In the data rows, zero lies at 4.5, halfway between 4 and 5.
Some points, each followed by its number:
6,8,2,3,5,4,9,5,4,4,1,5,3,3,4,3,6,4,6,4,4,4,7,7 0
8,9,4,6,4,6,7,2,3,3,1,5,4,4,5,3,5,4,3,4,5,6,6,9 1
6,8,4,2,5,5,8,4,4,5,2,5,3,4,2,2,6,5,7,3,5,4,6,8 2
7,6,5,7,6,6,8,4,2,4,3,5,0,5,3,2,4,4,6,4,5,5,3,9 3
5,6,5,5,6,7,7,3,5,6,4,5,2,6,3,2,7,2,6,2,4,8,1,4 4
4,7,6,6,6,5,6,1,2,6,0,4,2,3,5,3,6,7,4,2,5,7,5,6 5
4,8,3,6,5,3,9,5,3,4,3,5,3,3,5,5,3,4,5,0,5,6,4,4 6
5,5,2,4,7,7,9,4,5,6,4,5,4,4,1,1,7,5,5,3,5,7,5,5 7
4,6,6,8,3,5,6,4,2,4,3,7,3,6,6,5,2,3,5,1,4,8,1,4 8
7,8,5,4,7,5,9,4,3,4,3,4,2,3,3,1,3,4,6,4,4,4,3,7 9
4,5,2,8,5,5,8,5,2,4,1,5,3,4,4,4,4,3,4,0,5,7,3,5 10
4,9,4,4,7,4,9,3,5,6,6,3,3,3,5,3,5,4,6,1,6,6,3,7 11
5,8,3,6,4,5,7,3,1,5,1,4,4,4,3,4,6,7,4,3,7,6,4,7 12
3,5,7,7,5,3,5,6,4,9,2,5,5,7,5,7,3,4,5,3,7,8,3,5 13
4,8,3,6,3,3,8,4,2,4,4,3,4,3,5,7,1,5,4,2,7,6,3,6 14
6,6,6,7,5,5,5,0,4,5,1,4,1,4,5,2,5,5,5,5,7,6,6,7 15
6,9,4,3,3,5,8,5,2,4,3,5,2,3,6,6,3,5,5,2,5,4,4,6 16
2,3,4,7,3,3,5,3,3,6,0,4,3,6,5,5,5,4,6,0,5,8,4,2 17
6,7,3,2,6,4,8,5,4,6,4,5,3,3,2,1,6,5,8,2,4,4,7,6 18
2,6,6,3,3,2,5,3,4,6,0,4,2,5,5,3,7,5,6,1,6,7,2,4 19
2,7,4,8,4,3,7,3,3,5,3,3,5,6,7,8,3,3,5,1,6,7,5,4 20
3,4,3,4,2,5,6,2,3,4,1,4,9,5,5,6,6,5,6,3,8,4,3,3 21
2,6,6,6,4,4,6,4,3,5,1,4,4,5,7,5,3,5,6,0,7,7,1,5 22
5,6,6,4,5,5,7,2,3,6,1,4,3,5,4,3,8,4,7,3,4,7,4,7 23
6,7,2,4,4,4,9,7,2,4,1,6,4,4,4,4,6,4,6,1,4,6,2,4 24
4,7,2,6,4,5,9,3,3,6,3,4,4,5,2,4,7,3,6,1,5,5,7,5 25
3,9,4,7,5,6,8,4,2,4,3,3,4,4,5,7,3,4,4,1,6,7,3,6 26
6,7,7,4,6,6,7,1,4,3,2,5,1,4,3,3,5,3,5,6,5,4,5,9 27
1,8,6,7,5,4,5,3,4,4,2,4,3,6,8,8,2,3,4,3,6,6,3,5 28
7,7,5,3,6,4,8,4,3,7,2,5,3,4,3,2,7,5,6,2,5,5,6,7 29
5,8,2,5,7,6,9,4,4,5,6,5,4,4,3,3,4,5,5,3,7,8,3,6 30
1,6,3,7,2,4,6,3,3,3,3,3,4,5,6,8,2,5,3,3,8,5,3,6 31
4,6,3,5,3,6,8,4,4,4,0,5,2,6,2,3,7,3,7,3,5,6,7,4 32
4,7,7,8,5,6,6,3,2,4,5,5,3,6,6,7,3,4,5,2,5,8,2,5 33
4,6,6,7,5,6,6,0,4,4,2,4,2,5,5,2,5,4,4,5,7,5,7,8 34
3,8,5,5,4,2,7,2,4,5,2,3,2,3,6,3,6,4,5,0,6,6,2,5 35
3,7,4,8,4,5,8,3,1,3,1,6,3,4,4,5,3,5,4,3,7,6,1,5 36
4,4,5,1,4,1,7,5,4,5,1,3,3,4,4,4,7,5,7,0,3,5,2,4 37
7,6,2,3,6,6,7,5,4,5,1,6,3,4,3,1,8,4,6,3,4,6,7,5 38
6,8,3,3,3,5,9,4,4,4,5,6,3,4,6,2,4,6,6,2,7,5,5,7 39
6,8,5,8,5,5,6,1,3,4,2,6,2,4,5,2,3,2,4,4,6,6,5,8 40
4,7,6,7,5,5,6,5,1,4,5,5,4,5,7,6,2,5,3,1,7,7,2,7 41
1,7,5,4,5,2,7,3,4,7,1,3,4,4,6,4,6,5,6,1,7,7,3,6 42
7,7,5,2,7,5,9,4,3,4,2,3,3,4,3,1,5,5,6,5,4,4,6,8 43
4,7,6,3,4,4,7,1,3,4,2,4,3,7,3,3,7,4,6,5,6,5,8,8 44
6,8,6,6,6,5,6,5,0,5,5,4,3,5,7,5,3,5,5,1,5,7,2,6 45
2,5,6,2,5,2,6,5,3,5,3,4,3,4,7,5,5,5,6,0,3,6,1,4 46
7,8,5,6,4,5,6,0,3,3,2,4,3,4,4,3,5,3,3,5,5,5,6,9 47
4,4,6,8,4,5,5,1,3,2,1,6,2,8,4,5,4,3,3,6,6,5,5,7 48
6,6,8,3,6,5,7,2,1,5,3,4,4,6,5,4,6,4,7,2,6,6,6,8 49
3,6,2,5,3,4,8,6,2,3,1,4,4,5,6,7,5,5,6,0,4,6,3,3 50
6,9,5,4,7,6,7,4,2,5,5,4,3,3,5,3,5,5,6,3,5,5,4,9 51
5,7,4,2,3,4,7,5,3,4,2,4,1,6,6,5,5,4,6,0,4,6,1,4 52
6,7,4,6,5,5,7,0,3,3,2,3,4,5,4,5,6,4,2,4,6,5,7,9 53
4,6,6,6,6,6,7,3,4,5,0,6,2,5,5,2,7,4,6,3,6,8,2,4 54
3,7,3,1,3,4,6,4,5,4,0,3,4,4,8,7,5,5,4,2,6,4,4,3 55
4,4,7,8,5,6,4,3,2,4,1,7,3,7,4,5,5,5,5,3,4,8,3,2 56
2,5,5,9,5,6,5,3,4,5,6,5,4,6,5,6,4,3,3,2,7,8,1,2 57
1,6,5,8,5,4,4,3,3,3,1,4,3,6,7,6,4,6,3,3,7,8,2,4 58
5,8,7,6,6,4,6,4,1,4,5,4,3,7,6,6,3,4,6,1,6,6,4,7 59
6,5,5,6,3,5,7,3,3,5,2,5,1,8,4,6,7,2,5,3,4,8,5,5 60
3,6,7,8,3,5,3,0,4,4,2,4,2,5,8,3,4,5,5,5,8,6,2,5 61
4,6,3,7,3,4,5,3,1,5,2,4,4,5,5,6,3,5,1,1,7,7,2,4 62
6,9,5,4,7,5,8,4,2,5,4,5,3,2,5,2,4,5,6,2,5,5,5,8 63
4,5,4,8,7,6,7,3,2,5,1,5,4,6,4,4,4,6,3,3,6,9,3,3 64
3,4,1,5,4,5,8,5,4,4,0,5,3,4,4,4,8,5,6,1,5,6,4,3 65
4,5,3,0,4,2,8,4,5,5,0,4,4,2,4,3,7,5,6,1,4,4,5,4 66
8,8,3,3,6,5,9,5,3,5,2,5,4,3,3,1,6,5,5,2,4,6,5,7 67
3,7,2,7,2,4,7,5,2,3,3,3,3,5,4,8,3,5,5,1,7,5,4,5 68
3,7,4,5,4,3,9,5,3,7,0,6,7,5,4,4,7,4,7,3,7,6,5,5 69
6,9,5,1,5,4,8,5,4,6,3,5,3,2,3,3,4,5,7,4,4,4,6,8 70
2,8,4,7,5,5,6,3,2,6,2,5,4,4,4,5,3,6,2,2,8,7,3,7 71
4,7,3,5,5,4,9,6,3,3,1,6,3,2,4,2,4,6,5,2,5,5,2,6 72
4,7,6,0,5,6,7,2,5,3,3,6,3,5,4,5,5,2,5,6,4,3,8,8 73
3,7,4,6,4,5,8,4,2,2,2,4,4,4,5,3,3,6,4,3,8,5,2,8 74
3,6,5,9,4,5,5,4,2,4,3,6,3,7,6,7,2,4,3,1,5,8,2,3 75
4,6,7,8,6,5,4,1,4,5,4,4,1,5,8,3,3,3,6,4,6,7,2,7 76
4,8,5,8,2,5,7,2,2,4,1,5,3,6,6,7,3,5,4,2,5,6,3,4 77
6,9,2,4,3,5,9,6,2,4,4,7,3,4,5,3,4,5,5,2,7,5,5,6 78
4,7,1,5,4,5,9,4,4,3,1,5,3,3,2,4,5,4,5,1,5,6,5,5 79
4,6,3,2,4,3,8,6,3,5,1,4,3,5,6,5,4,5,6,0,4,6,1,4 80
8,7,4,6,6,5,8,5,2,5,1,6,2,4,3,2,5,5,6,2,5,6,4,6 81
5,6,2,2,3,4,7,5,4,5,0,4,4,5,2,5,9,5,5,3,5,5,6,4 82
1,5,3,6,3,5,5,2,4,5,0,3,4,6,5,5,7,5,3,4,7,6,6,7 83
New points follow, each followed by the numbers of its five nearest points above, looking only along the 2 directions in which the numbered points spread most, nearest first.
7,6,5,1,6,5,7,4,3,5,4,5,2,5,2,1,6,5,7,4,5,4,7,8 : 43 2 70 29 67
4,7,3,1,5,3,7,5,5,4,0,3,3,2,5,3,6,5,5,1,5,4,4,5 : 82 24 66 79 69
3,9,3,5,4,4,8,6,2,5,3,5,3,3,4,4,4,4,6,0,4,6,4,5 : 69 6 52 72 79
4,9,4,5,5,4,8,3,2,5,5,3,4,4,6,6,4,5,5,1,7,7,4,8 : 60 74 83 54 5
2,4,3,2,3,2,7,5,3,4,1,3,3,6,6,6,5,4,6,0,5,5,1,4 : 50 46 80 55 52
3,5,3,8,4,5,6,3,3,5,0,5,3,6,3,5,6,3,5,3,7,7,5,3 : 14 26 10 64 83
3,9,3,2,6,3,7,6,3,5,1,5,3,2,5,2,3,6,6,2,7,5,4,6 : 79 72 25 32 69
5,7,6,7,5,5,6,1,3,5,4,4,3,4,8,3,3,6,5,4,8,5,3,8 : 48 76 40 59 15
3,6,2,4,4,4,7,5,2,5,0,4,5,4,8,6,4,6,3,1,6,6,1,4 : 17 50 21 46 55
6,3,6,9,6,6,4,3,2,3,2,6,1,8,2,4,3,4,4,6,5,4,6,7 : 40 34 48 15 76
6,8,4,3,5,5,9,4,3,5,3,3,1,4,2,3,5,4,7,2,4,5,4,6 : 7 29 39 0 32
5,7,3,5,5,5,9,4,2,4,1,4,4,5,5,5,6,5,4,2,7,7,6,7 : 4 16 12 30 11
4,4,5,1,4,2,6,4,3,5,1,3,3,5,6,6,7,6,7,0,3,5,2,3 : 80 65 55 37 46
4,9,5,6,5,4,6,1,3,4,4,4,3,3,8,4,2,5,4,4,8,5,3,8 : 48 76 59 40 61
6,8,3,3,4,5,9,4,5,4,1,5,2,2,2,3,7,4,6,2,6,5,4,6 : 7 38 0 67 29
2,8,6,3,4,4,8,2,4,4,2,5,2,6,5,5,5,4,6,4,6,5,6,9 : 49 5 30 12 51
4,7,3,0,4,4,7,5,4,5,1,4,4,4,5,4,6,5,7,0,4,6,5,5 : 82 24 66 37 65
4,3,3,6,4,5,6,3,3,6,0,6,4,8,3,3,8,4,6,4,4,6,7,4 : 16 4 78 11 72
5,6,2,1,4,3,8,6,4,6,0,4,3,3,6,5,5,6,6,1,5,5,2,3 : 37 65 24 80 52
7,9,2,3,5,6,7,6,4,6,0,6,3,4,6,4,6,5,4,2,4,5,5,3 : 79 72 69 82 25
1,7,6,6,4,4,5,2,2,4,3,4,3,6,8,8,3,3,5,3,6,7,3,6 : 28 33 41 31 58
4,9,2,2,5,4,8,5,3,6,2,4,4,3,6,5,4,6,4,1,6,5,4,6 : 69 79 72 25 24
6,7,2,4,4,4,7,5,3,5,0,4,4,3,4,4,4,6,2,1,7,5,3,2 : 52 19 55 6 42
5,8,5,2,6,4,7,2,4,7,2,4,3,3,6,3,4,5,5,2,6,6,4,8 : 23 81 11 30 39
5,6,2,7,2,5,9,3,3,4,2,6,3,6,5,4,4,5,5,2,7,7,7,5 : 54 60 4 12 83
4,6,6,8,3,6,7,2,2,4,2,7,3,8,4,5,5,3,6,2,5,7,7,5 : 59 74 45 83 71
3,9,5,4,4,4,6,4,4,2,1,6,4,5,5,4,6,4,4,5,7,5,7,9 : 49 51 3 44 1
6,9,3,6,2,5,8,2,3,3,5,5,3,5,5,4,5,6,4,3,7,6,5,7 : 5 12 49 74 30
4,6,7,7,6,3,6,4,3,8,2,5,4,6,4,5,3,2,7,1,7,7,3,4 : 14 26 64 36 68
5,5,2,6,5,5,6,4,3,6,0,4,4,5,5,3,7,5,2,2,6,7,5,3 : 35 6 42 10 19
3,8,2,6,4,4,9,5,2,3,4,3,4,3,6,6,4,5,4,2,7,5,3,6 : 10 35 42 6 14
5,7,4,4,6,5,8,4,5,4,1,6,3,2,3,1,7,5,5,2,6,5,4,6 : 7 29 39 81 32
2,6,7,8,4,5,3,3,2,6,1,5,3,8,7,6,5,5,3,3,6,8,4,4 : 28 58 57 33 31
4,8,3,6,4,5,9,5,3,2,2,5,3,5,6,7,4,3,6,1,4,6,4,6 : 35 10 42 6 54
5,7,6,6,8,5,8,3,2,5,2,4,2,4,7,2,4,4,4,3,5,6,1,7 : 5 74 60 12 59
7,7,2,0,6,4,6,5,4,7,0,4,4,3,5,4,6,6,4,2,4,5,5,3 : 82 66 24 79 37
6,7,4,5,4,6,8,5,1,5,0,5,2,4,4,4,4,6,6,0,3,6,3,4 : 69 72 6 79 42
3,4,5,4,3,2,5,3,4,4,1,3,3,6,8,8,4,5,4,1,5,6,2,2 : 17 22 68 20 62
6,7,5,4,5,6,7,2,4,4,1,5,2,4,2,2,6,4,5,4,4,4,7,9 : 73 9 44 43 51
5,9,1,4,5,3,9,7,4,5,3,5,3,3,4,3,4,5,5,0,5,4,5,4 : 82 24 79 69 66
4,8,6,7,5,7,6,3,1,3,1,6,2,6,3,5,5,3,4,2,6,6,4,6 : 59 74 83 45 5
